Look-ups in named tables: a row name and a column name give one cell, copied from the table.

dinesi =
,pid,suvesu,pebip,kag,zup,vuvat
gudumo,430,649,458,451,652,425
mufasiz,556,544,504,718,627,218
vazup,423,623,482,462,660,423
belof,272,443,503,531,570,360
fif,567,583,551,674,781,394
gulov,468,199,937,741,798,234

mufasiz, vuvat => 218
mufasiz, suvesu => 544
vazup, zup => 660
fif, pid => 567
vazup, kag => 462
gudumo, pebip => 458
gudumo, zup => 652
gudumo, suvesu => 649
mufasiz, pid => 556
gulov, vuvat => 234
vazup, pebip => 482
mufasiz, pebip => 504
belof, kag => 531
gulov, pid => 468
fif, suvesu => 583
fif, zup => 781
fif, pebip => 551
Row with the largest zup: gulov

gemeg =
|  | gofon | bopo | zopanid | lenag | nir | zoveri | kuru | dul | podifat |
|---|---|---|---|---|---|---|---|---|---|
| mufiniv | 413 | -253 | -22 | -302 | 178 | -5 | -120 | -166 | -228 |
| dob | -183 | 138 | 293 | -211 | -202 | -100 | 70 | 269 | -432 |
| mivikan | 213 | -487 | 103 | 360 | 65 | -94 | 136 | 279 | 37 |
| tez | 770 | -672 | 361 | -175 | 207 | -73 | -20 | 284 | 112 |
| veb | 457 | -332 | 67 | -264 | 185 | 82 | -252 | -188 | -361 |
| kedonu | -762 | 879 | 27 | -419 | -48 | -389 | 507 | 43 | 3 |
| sude | -427 | -39 | -144 | -132 | 34 | -108 | -31 | 9 | -35 |
| momi | -280 | 207 | 333 | -373 | 7 | 35 | 171 | -192 | 25 |

What is the zopanid of mufiniv in gemeg? -22
What is the gofon of dob in gemeg? -183
What is the podifat of mivikan in gemeg? 37
What is the podifat of veb in gemeg? -361
What is the zopanid of tez in gemeg? 361
What is the gofon of tez in gemeg? 770
What is the dul of momi in gemeg? -192
What is the dul of kedonu in gemeg? 43
What is the kuru of dob in gemeg? 70
What is the nir of sude in gemeg? 34
What is the lenag of mivikan in gemeg? 360
What is the gofon of veb in gemeg? 457
What is the lenag of momi in gemeg? -373
What is the podifat of sude in gemeg? -35
What is the lenag of sude in gemeg? -132
What is the dul of sude in gemeg? 9
What is the podifat of dob in gemeg? -432

rovibi =
,bup,sug,duf,namono,sut,setedeg
foto,0.70,0.59,0.52,0.89,0.57,0.50
kelukaz,0.48,0.48,0.56,0.60,0.50,0.65
medurid,0.43,0.59,0.65,0.22,0.57,0.68
dod,0.77,0.98,0.58,0.60,0.47,0.30
munus,0.67,0.59,0.58,0.67,0.57,0.51
rad,0.54,0.54,0.58,0.60,0.55,0.60

kelukaz, sug: 0.48
kelukaz, namono: 0.60
kelukaz, bup: 0.48
munus, duf: 0.58
rad, setedeg: 0.60
dod, bup: 0.77
kelukaz, sut: 0.50
dod, setedeg: 0.30
rad, bup: 0.54
medurid, duf: 0.65
munus, namono: 0.67
rad, duf: 0.58
medurid, sug: 0.59
munus, sug: 0.59
medurid, namono: 0.22
dod, duf: 0.58
foto, namono: 0.89
foto, duf: 0.52
Which row has the largest bup? dod

Table pur
|  | tediro | sive | nosis | zorusan | lerogu | dem | vin | vum | sesuru | lup |
|---|---|---|---|---|---|---|---|---|---|---|
| rusezov | 0.038 | -0.483 | -0.351 | 0.914 | 0.340 | -0.371 | -0.022 | 0.198 | -0.859 | -0.082 |
| resiz | 0.289 | -0.005 | -0.479 | -0.789 | 0.410 | -0.612 | 0.242 | 0.216 | -0.816 | -0.209 |
| pezufa | -0.175 | -0.601 | -0.075 | 0.059 | 0.213 | -0.318 | -0.049 | 0.195 | 0.197 | -0.372 |
| mulor | -0.197 | 0.284 | 0.089 | 0.373 | 0.090 | -0.067 | -0.026 | 0.116 | -0.043 | -0.123 |
| fananug | -0.237 | -0.163 | -0.378 | 0.412 | -0.118 | -0.338 | 0.592 | -0.202 | -0.096 | -0.439 |

What is the zorusan of rusezov in pur?
0.914
What is the lerogu of resiz in pur?
0.410
What is the nosis of fananug in pur?
-0.378
What is the sesuru of mulor in pur?
-0.043
What is the vin of mulor in pur?
-0.026
What is the nosis of rusezov in pur?
-0.351
What is the sive of rusezov in pur?
-0.483
What is the lup of mulor in pur?
-0.123
What is the tediro of rusezov in pur?
0.038
What is the vin of pezufa in pur?
-0.049
What is the vum of pezufa in pur?
0.195
What is the dem of resiz in pur?
-0.612
What is the zorusan of fananug in pur?
0.412

